In the rows, zero is written as 128.
Y: several groups of rows, each row roughly a mix of its group's hidden directions
Y (71 x 10)
[[135 156 129 121 101 123 137 172  82  88]
 [121 168 155 112  86 148 139 121 165 161]
 [174 123 139 178 118 114 109 144  96 154]
 [139  93 144 140 177 137 176 145 124 150]
 [160 111 110 172 141 137 122  93 153 169]
 [100 121 189  98 131 112 164 114 133 140]
 [130 142 143  89 100  68 126 121 119  97]
 [138 100 101 107  84 136  98 141 150 170]
 [116 126  82 102 133 127 182 146 156 146]
 [157 125  93 168 129 149  93 168 147 136]
 [118 110  95  98  97 143 142 163 158 167]
 [140 113  90 152 134 117  81 166 116  95]
 [133 171 119 124  93 110  75 114 104 110]
 [124 100 129 122 151 133 110  79 181 151]
 [ 78  96 147 131 169 146 167 124 122 131]
 [ 96 147 122 113 129 166 150 176 101  99]
 [143 133  89 155 136 155 124  77 117  91]
 [ 76 117 145 135 169 149 169 124 114 114]
 [175 132 112 165 112  89 134  98 126 156]
 [100 116 150  73 135 132 103 118 156  92]
 [137 126 107 108 163 126 174  95  85 117]
 [136  78  86 130 141 129 127  81 143 149]
 [126 103 135 111  85 150 102 167 145 167]
 [ 79 100  97 118 160 133 164 100 128 136]
 [158 136 131 151 133 155 126 181 162 162]
 [100 146 110 119  93 125  71 103 100 122]
 [ 89 105 133 141 165 166 135 128 148 172]
 [123 108  89 148 121 172 106  80 119 112]
 [104  96 102 144 119 104  89 112 107  84]
 [ 86 100 164 137 143 130  93  97  97 129]
 [100 148 169 105  90 138 158 114 155 152]
 [165 149 120 154 131 138  71 111 152 154]
 [ 95  82 164 143 125 118 134 175 147 125]
 [ 65 148 113 109 150 107 149 109 105 117]
 [ 64 145  96 117 130 147 137 108 104 108]
 [ 93 119 132 128  84 123 120 185 143 103]
 [135 121 168 140 116  72 114 142  96 157]
 [121 130 164 149 101 137  95 125 178 163]
 [ 94 128 134 104 130  76 153  95 148 156]
 [ 92 118 123 143  74 147 136 167 157 125]
 [ 94 157 106 113 117  98 187 128 116 135]
 [124 105 121 159 155 138 132  98 157 185]
 [140 130 106 126 122  87 146  70 161 147]
 [119 130  81  89  92 105 118 138 145 164]
 [162 115 137 169 124  90 118 109 122 176]
 [127  95 132 126 165  95 119 167  99  92]
 [131 152 139 108 123 157 192 117 136 162]
 [108  90 132  97 113 101 111 142 141 183]
 [130 166 169 101 116 128 131  83 146 160]
 [176 141 160 159 151 144 159 147 137 100]
 [ 72 138 126  91  97 121 114 157 119 153]
 [162 123 131 132 175  98  79 140 111 114]
 [ 94 124 154 123 142 165 121 184  99 122]
 [108 141 158 119 113 100 136 176  78 125]
 [165 136 118 164 110  79 142 108 114 161]
 [175 112 133 162 169 133 158 104 140 108]
 [ 74 104 111 136  77 136 146 114 130 107]
 [116 184 146 126 100 145 121 168 111 100]
 [154 119 123 165 145 185 154 120 135  97]
 [ 99 150  90 102  86 158 135 162 135 135]
 [ 68  97 140 135 142 169 126 112 108 125]
 [ 91 155 130 102  68 138 154 133 139 120]
 [107 136 146 129 128 153 130 190  84 116]
 [171 122 105 160 134 184 106 129 137 114]
 [134 183 136  95 104 132 127  79 132 143]
 [ 90 129  80 115 141 153 179 125 136 123]
 [ 85 105 156 131 104 134 157  80 143 144]
 [172 139 102 115 107 118 117  90 152  86]
 [145 187 135 101 105 129 103  91 138 143]
 [148  86 101 180 158 140 107 144 133 135]
 [147 173 113 127  92 136  83 158 150 128]]

one row of each group, then the others: which group is each in?
[109  93 151 145 161 138 111 115 150 181] -> <117>
[160  87 125 149 169 111 137  82 138 133] -> <96>
[150 148  93 155 106 138  67 131 144 127] -> <14>

[ 94 133 114  96 105 127 178 105 100 102] -> <14>
[163 141 164 117 169  99  87 145 128 134] -> <14>
[175 140  94 136 172 146 142 103 108 146] -> <14>
[148  85 128 156 187 119 121 106 112 135] -> <14>
[119  95 166 129 153 164  80 149 134 133] -> <117>
[ 83 114 161 105 149 163 110 167 122 119] -> <117>
